One turn or mirror swaps these rows in pairs. Which row does each one swap with?
novo: [ 13   4   2   8  -1  -1 -10   1  26 -18  -3   8  15   9  -5  -2  -3   1]
tomu: [  1  -6 -10  10  -4  39 -18  -4 -19   2  -4   2   1   7  -3  -3  -1   4]
bem: [  0 -10  12   7   4   9  -6 -10  -2  26   2   5 -24  -5  10  11  20   7]
Figig: [  4 -10  -1   3  -1  32 -19 -21  -5   0  -1   0   3   2  -5  -2   2  27]
dat: [  4   4   4   4  13  -2  -3   8   5 -22  -6   9  22  -5 -12  -3  -7  -3]
givu: [-16   1  -2  -1  -1   0  21  -3  21   5  -6   5   3  -8 -15   5  22  -2]
vuki: [  5  -5   3  19   3  20  12  -6   3  14   5   1 -24 -11  14 -19   6   6]
Fipar: [  6  -7   4   3   7  15  12   0  20 -10   9   2 -35   5  -7  -6   6  -4]
Sikem: [  4  -9  18  13  21   4  -3 -12  10  -4  10  -1  -9  -6   0  20   3  20]
mot: [  1  -3  -7   8   4  -9  -9  -3  17 -20  10   5  13   8  -5 -12  -2   5]
tef: [  7  -9 -20   9  -5  20  -6  12   4  -3  -2   5 -13 -25 -17 -22  12  -5]
sugi: [  2  -4 -14  -4 -15  15 -23 -13 -10   8 -25  -4  -8  -6 -20   5  11   4]
Pav: [  8 -20 -20   5   1  -1 -17   4   9 -11 -18  -1   1 -15  -8  10 -18   3]
Ratir: [ 15  -1   5   6   6  29  -5  -3  -4  -1  21   4  -8 -19  -4 -10 -15   1]
niv: [ -8   6  12  -8   1  -6 -11  -9  -5  14 -12   6 -18   6  -1  22  12   9]
geze: [  1  -3  -7   6   4 -16   3  -3 -14  22   2  -3  15 -10  -4   2   2  -3]
kivo: [ -8  -4  -5   5   2  -7   8  -2  32 -11 -20   1 -23 -16  -6   0   4  -2]
dap: [ 11 -23   2   2  13  -7 -23 -21   3  16  -3   4 -15  -4  -4  17   6   2]
gugid: [ -3  -8   0   1 -12   7  -3  20   0 -10 -11  25 -20  -4 -10  18   8   7]
tolum: [ 15 -25  -7  23  15  17 -12  -9   7   0  10  -6   2 -12  -9  -6  -1  -8]
fafo: [  8  -9  13  -4   6  11 -40   6  -6  -2  -2  16 -11   2   2   0   7  10]
pozeg: [ -9   7 -10 -10  -8  11   1  -5  11   4   3   3  14   1 -21   7  -9 -15]
sel: [  6 -27 -25  13   9   0  -3   1   8   8   1  14 -21 -16  -9   7  -6  -6]
vato: [ 11 -18  11   8  13  11   6  -7  13   7  18  -5 -10 -17 -12  -2  21  -2]
kamo: [ 10  -4   0   7   4   4  -4   0  14 -21 -15   6 -41  -8  -6   0   1   4]
Fuva: [ -3  19  -4  -7  -6 -13  -2  15   3  -7 -20  13  -8  -9 -10   2  13  -4]
vod: [ 10   0  -5   9   1  -6  19  -4 -10   3 -22   6   1  13  -2  -1  -7  -5]
rar: [  7   9  -2  15  26   1   1   2   2 -10 -10   5  10  -9  -8  -2  -3 -21]
Peniz: [-10   1  -8   3  -1  11 -20   2  18  18 -10   3  23 -20  -7   0  -2   3]
dab: [ 32  -3  11   9   6 -14 -13   2   1 -10 -11   6  -5 -12  -6  -6  -3  -2]
Mol: [-15   2  -6   5  -4  19 -17  -3  33   3 -15   8 -19  10  -2  -2   0   3]
maz: [  2  12   7   4   0  24  -5   3 -13 -10 -10   8 -11 -16 -14 -13  27   6]
tugil: [-10   3 -10   2 -10   8   5  -2  25  24 -14  -7  -4 -11   3  -7  -7   2]
fivom: [-17  15   9 -11  -1   7   8  -4   8  16  -2  -1 -12  -3   2  13   2  17]
bovus: [  3  -9   2   2   3   6 -46  -1  -6   6   6   1   0 -10  -3   2  11  -5]
kifip: [ 10 -12  -6   6   6   9   0  -8 -29   0  -5   2 -32  -2  -3  -1   7   7]
mit: [  4   4 -12   5  -4   0 -28  -1  27  -5 -18   1 -21 -25  -3   6   3   3]
bilo: [-17   8  -7   7   5  -7 -25  -3   4  14   7   3  -8 -29  -3   3  11  -4]
Mure: [ 18  -1  -6   6  -3  17  22  -4  19  -9   4   6 -20   1  -8  -9  -6   8]
fab: [-17  -1  -4   6   6  10  10  -3 -20  16  -7   7  14 -13  -7   0  11   5]
Poro: [ -1  -8 -14   4  -1  -4 -16  -2   5 -24 -20  -9  -5   2  -7  17 -10   6]
pere: [-10  18  11 -10  -5  10   3 -16   4  14   9   1  -2   2  -8  -2  14  12]
Bagig: [ -1  -9 -14   6  -9  28 -17  -3  -3   2   9   9   4   0  -1  -1   6  30]
Zifo: [-17  -2   9   9   0  -9  -9  -7 -17 -12  -3  -1 -25   2   4  -5  -4   2]
num: [  5   0 -11  25   4  13   9  14   2  -8  -2   9  -5  -9  -4 -21   8 -18]
Foso: [ -2   3 -13   8  12  39 -10  -3 -15  15 -17  10  -2 -11  -8   2   4  -3]

mit is swapped with dap
Mol is swapped with Sikem
Fuva is swapped with kifip
sugi is swapped with dab
pozeg is swapped with Ratir
niv is swapped with kamo

